m =
[[  7 -10  43  -7  39  31  61  23   9   4  39]
 [  4  -3  21   1  32  33  35  33  -2   1  30]
 [  7   7  23  -1 -25 -35  -9 -43  23  11 -23]
 [ 29 -11  25  -2  11  24 -21  36  -2  22  -8]
 [-17  -8  36 -12  36  25  43  17 -18 -32  53]
 [  4   0  46   2  34  34  16  38 -21   4  30]
 [  3 -20  65 -19  48  38  64  32   3  -9  55]
 [-14  -4  57 -11  31  14  44   1 -13 -16  44]
 [ -6  10  20  11  19  19   6  23 -27  11  18]
 [-11  -7   5  -6  16  22   4  28 -36 -10  15]
 [  6  -1 -26  -5 -34 -35 -36 -42  24   1 -41]]
m[0][0] => 7
m[:, 2] => [43, 21, 23, 25, 36, 46, 65, 57, 20, 5, -26]
m[7][2] => 57
m[7][3] => -11
m[6][1] => -20
m[5][5] => 34
m[3][4] => 11
m[0][9] => 4
m[10][1] => -1
m[4][0] => -17
m[0][1] => -10
m[10][6] => -36
m[10][2] => -26
m[7][9] => -16
m[10][4] => -34
m[5] => [4, 0, 46, 2, 34, 34, 16, 38, -21, 4, 30]
m[0][4] => 39
m[8][9] => 11
m[9][7] => 28
m[2][10] => -23
m[9][9] => -10
m[2][8] => 23
m[1] => [4, -3, 21, 1, 32, 33, 35, 33, -2, 1, 30]
m[5][7] => 38
m[:, 8] => [9, -2, 23, -2, -18, -21, 3, -13, -27, -36, 24]
m[5][6] => 16
m[6][5] => 38
m[5][9] => 4
m[10][0] => 6
m[10][9] => 1
m[4][7] => 17
m[:, 9] => [4, 1, 11, 22, -32, 4, -9, -16, 11, -10, 1]
m[4] => [-17, -8, 36, -12, 36, 25, 43, 17, -18, -32, 53]
m[:, 7] => [23, 33, -43, 36, 17, 38, 32, 1, 23, 28, -42]

data =
[[ 10.377 -13.784  -9.236   6.711 -13.717]
 [  5.152  -8.031 -15.592  11.162 -10.716]]
data[-2][0] => 10.377
data[:, -1] => [-13.717, -10.716]
data[-1][-4] => -8.031
data[1][0] => 5.152
data[-2][3] => 6.711
data[-1][4] => -10.716
data[:, -4] => [-13.784, -8.031]

M = [ 13.5   2.1  -6.8  -9.1 -11.5]
M[0] -> 13.5
M[-3] -> -6.8
M[1] -> 2.1
M[-1] -> -11.5

A =
[[64 60 68 67 54 50 58 54 62 60 42 76 61]
 [44 60 48 45 53 55 47 52 53 50 55 49 45]
 [37 43 32 47 48 46 64 43 38 50 42 35 24]
 [46 48 57 45 53 54 53 54 55 56 50 49 51]
 [46 48 55 47 53 53 51 56 49 57 50 48 52]
 [41 60 52 44 51 55 46 51 53 53 55 47 45]
 [38 43 32 55 47 46 64 46 35 51 42 33 25]
 [37 43 32 53 48 47 64 44 35 51 42 33 24]
 [46 55 54 45 49 50 51 49 44 59 55 49 52]
 [47 45 56 46 54 54 54 56 55 58 47 47 51]
 [64 60 68 67 54 50 58 52 62 60 42 76 61]]
A[0][0] -> 64
A[8][-2] -> 49
A[-8][-11] -> 57
A[6][-13] -> 38
A[-6][-11] -> 52
A[10][-12] -> 60
A[-2][-3] -> 47
A[9][-11] -> 56
A[:, 12] -> [61, 45, 24, 51, 52, 45, 25, 24, 52, 51, 61]
A[-5][-4] -> 51
A[-9][-13] -> 37
A[10][-9] -> 54
A[-11] -> [64, 60, 68, 67, 54, 50, 58, 54, 62, 60, 42, 76, 61]
A[-10][4] -> 53
A[-4][1] -> 43
A[:, 3] -> [67, 45, 47, 45, 47, 44, 55, 53, 45, 46, 67]
A[-10][-1] -> 45
A[:, 0] -> [64, 44, 37, 46, 46, 41, 38, 37, 46, 47, 64]
A[1][8] -> 53
A[0][-2] -> 76
A[10][-2] -> 76
A[-10][-8] -> 55
A[3][6] -> 53
A[-6][5] -> 55
A[6][4] -> 47
A[7] -> [37, 43, 32, 53, 48, 47, 64, 44, 35, 51, 42, 33, 24]
A[:, 4] -> [54, 53, 48, 53, 53, 51, 47, 48, 49, 54, 54]
A[-3][0] -> 46
A[3][10] -> 50
A[7][4] -> 48
A[-1] -> [64, 60, 68, 67, 54, 50, 58, 52, 62, 60, 42, 76, 61]
A[10][-6] -> 52
A[1][-4] -> 50
A[5][0] -> 41
A[9] -> [47, 45, 56, 46, 54, 54, 54, 56, 55, 58, 47, 47, 51]
